The rows of X fall into 3 groups, and each row is roughly a mix of its group's hidden directions.
X:
[[ 11 -18 -19   2  -7  -1   5  -7  22  12]
 [  5  -5 -14  17 -15   3 -13   5  -1 -24]
 [ 22  -3   5   3 -12  -3  -8  11 -10 -25]
 [ -2 -17   6 -13  -2  18  12 -18 -14   9]
 [-21  14   4 -13 -13  11   3 -21   4   0]
 [  7  28   4  -1  16   6  16   0 -12  -6]
 [ -2  27   7   0 -10 -21 -11   0   9  -6]
 [  9  28   9   5  17  12  -9   4   8   1]
 [ -8  -6   4  20   0  -1  30   1 -10   6]
 [ -1  -9   3   9 -12  18   2  12 -12 -26]
 [ 11   2  -1 -18   8  -2 -28  -4   4 -15]
 [  2 -10 -13  -8   8   7   2 -19  27   4]
 [  0 -14 -34  11  -7   2  -3   2   3   7]
 [  9  11  22 -13  -5 -14  15   4  12   9]
 [  0  -3 -25   7 -27   5   3 -10  -2  -4]
 [ -8  -3 -22  12   3  -9 -13  -3  21 -13]
 [  2   6 -10  26  18  10   0 -17  -4  -1]
 [  1  -3  -8 -12 -25  19  -8  -3   0 -18]
 [ 15  -3  -4 -17  11   0  -4   3  12 -27]
 [  8 -14   3   5   2  13   7  10 -21 -22]
 [-23  10  10   6   0  -1  20 -20   0   3]
 [-17   1  14 -30   1  -4  -2  11   1  -1]
 [ -6  13   3   6 -13 -17 -16  14  16  10]
 [-10 -13  18   3  17  -5  12   8 -12  17]
 [ -7   1  -4  13 -13  -7  -2 -17  11 -26]
 [-13  15   3  -5 -13  -4 -15 -10  25  -1]
 [  2   0  -8  22  -8 -19   2   8  20  12]
 [  4   7   7   0  21 -15 -12  11   9  20]
 [  6  17   6   6  12  -3  -9   5  23  19]
 [  3  17  11  -3   3  -6  16   8   0  28]
 [-14   4  21  18   8  -6  14  13  10   7]
 [ -2  -5  -3  -7  -4 -16  -3 -30  17  -1]
 [ -5 -15 -10   5 -11 -25  -1   7  15  13]
 [ -3  -7  -6  17 -15   3   5  -7  -3 -29]
 [  1   5  20  -8  15  -5 -20  12  16  -7]
 [  0  -9 -20   3  -1  14  -9 -22  17  -2]
 [ 23 -12 -15  -9   5  -3 -13  -6  -9 -16]
 [-14   5  18   2   2 -12  17 -17  17  -2]
 [  6 -17   3   5 -29  -5   2   5   1  18]
 [ -3 -19 -29  10   5   5  -7   7  -9  -4]
 [  5  -4  -4  20  22  -7   0   4 -22  -8]
 [ -6  16 -25  13  13  -7   3   2  14  -8]
 [-12   3  -4 -11 -21  12  11 -23   1  -8]
 [  7  -6  12 -21  17  -6  12  -1  20  -1]
 [ -2   1   9  -2 -30  -9  -1  16 -12  10]
 [ 21  -7  18  -4   5  -3  -2   9  -6 -24]
 [ -2   9  -4  -7  13  14  22 -20  -5  10]
 [ -8 -22   2   0 -21   2 -23   3   2  -7]
 [-15   9  18   9  10  11  -3  23  -6   5]
 [ 12  -4  -4  27 -22   3  -5  -4 -11   3]
 [-14  -5  -8  -7  -1  25   7 -22  -8   1]
 [ 18  -9  -1   6   9 -23  -6   4   8 -20]
 [  8 -11  -8  13 -10 -11   4  24 -18   4]
 [-10  -7  -6   5  -1  16 -18  -6  21  16]
 [-10   5  -7  25 -11  -3 -10  -5   4 -23]
 [ -2  19   9   3 -11 -15  -1  25  -2  13]
 [  5 -15  12  -4 -14  -1  -7  11 -21 -19]
 [-10  -7   5  24   0   7  -5   0 -26   8]
 [ 10  -2 -19   9   8   5 -16  10 -24  -3]
 [-16  11 -23  11  -4   1  -4   8  -3 -21]
 [-23  -6 -17  10  14   9  -5   1 -15   9]
 [-11  -8  -3  -5 -14  12  -1  -4 -22 -21]
 [ 19 -15  -6   7   4   5 -10   4  -8 -26]
 [-24  10 -17  -1 -19  -7   7  -5  -8  -4]
 [-16   2 -14   9 -11   2 -24   2  12 -14]
 [  7  -8  12  16  25 -11   8  11  -8  -6]
 [ 12  -8 -20 -10 -22  -4   1 -16  10  -3]
 [ -2   0  26  -4  14   0   3  22  10   9]
 [-14   4 -27  14   5   9  -3 -13   3  11]
 [  5  -1  18  -7   5 -15   0   6  29   4]
 [-17   2  -1  -2 -25 -11   6  15 -13  10]
 [  2  11  -3  -6  32   1   5  -7  10 -13]
 [-10  17  15  12   0  13 -10 -19 -11  -4]
 [ 10  -7  -9  23  17 -19   1  -4  -9 -10]
 [ -4   9 -27   9  -8   9  -6 -17  13   5]
 [ 15   0 -18   6  -1 -17 -22   5  12   5]
 [ -6 -17 -14   1  17  17 -12 -12   2 -12]
 [-16  -7  20 -14  21   2   0   7 -12  -4]
 [ 15 -14 -17  12   2   1   8  12 -21   7]
 [  4  -3  17 -13 -14 -20  13  -5  -7  15]
 [-17   7  25  -9  -9  -4   1   9 -14  11]
 [  3  15 -22  24  -4   2   2 -11   2   9]
 [  6 -14   2  14  -9  -8   3  22 -22   4]
 [ 26  -1  -5  20  -5   1  -5   0  -7 -19]
 [ -2   0 -22  -6   4  13 -15 -12  10 -18]
 [ 12 -22  -2  -3 -21 -10   4  16   3   9]
 [ 23 -18   4   0  15 -15  12   4  -4  -7]
 [-16 -19 -23   0  -7  -4  10 -14   4   5]
 [ 14 -17  10  -5  15  20  11  -1 -11   9]
 [ 14  19  -4   3  24  -4  14  -5  -1 -12]
 [-13 -11  -8   0 -13  -3 -20 -16  19  -2]
 [ -1  14  -5  -4   6 -16   9 -24  17   8]
 [  5  -1 -29   6 -20   8  -9   2 -10   4]
 [ -1  -4   5 -18 -17  11  20   2   7  19]
 [  6 -26   9 -10   1   8   3 -17   2  16]
 [ -6   9  -8  -4   0 -18   6 -25  18   8]]
One row of each group comes first, with its name. Which group is each row after those in?
[  2  -3 -14  10  12 -10   9 -23 -19  -6] | (12)
[-11   0  -7   9 -15   0 -22  18   0 -16] | (33)
[-21 -13   1 -12   9  10  -1 -15  12  15] | (125)

[ -1   5 -25  24  -8  -8 -13  -3  -3  -2] | (12)
[-10 -17   8  -2 -13  -6  -1  21 -19  11] | (125)
[  4  -1   5  -1  21   6  -8   3 -12 -28] | (125)
[  4   3 -18  16  10 -12  -4  18   8 -18] | (33)
[  2  -5  -4 -14 -21   5   1 -19  11 -20] | (12)
[-15   0 -20   4   0   4  24   9 -12  10] | (33)
[  4 -16 -25 -15   0   0  -2   2  20  -4] | (125)
[  0  10   2 -21   0  -5 -12  -2  18  23] | (12)
[ 17 -20  10   3   9  10 -12  10  -6 -17] | (33)
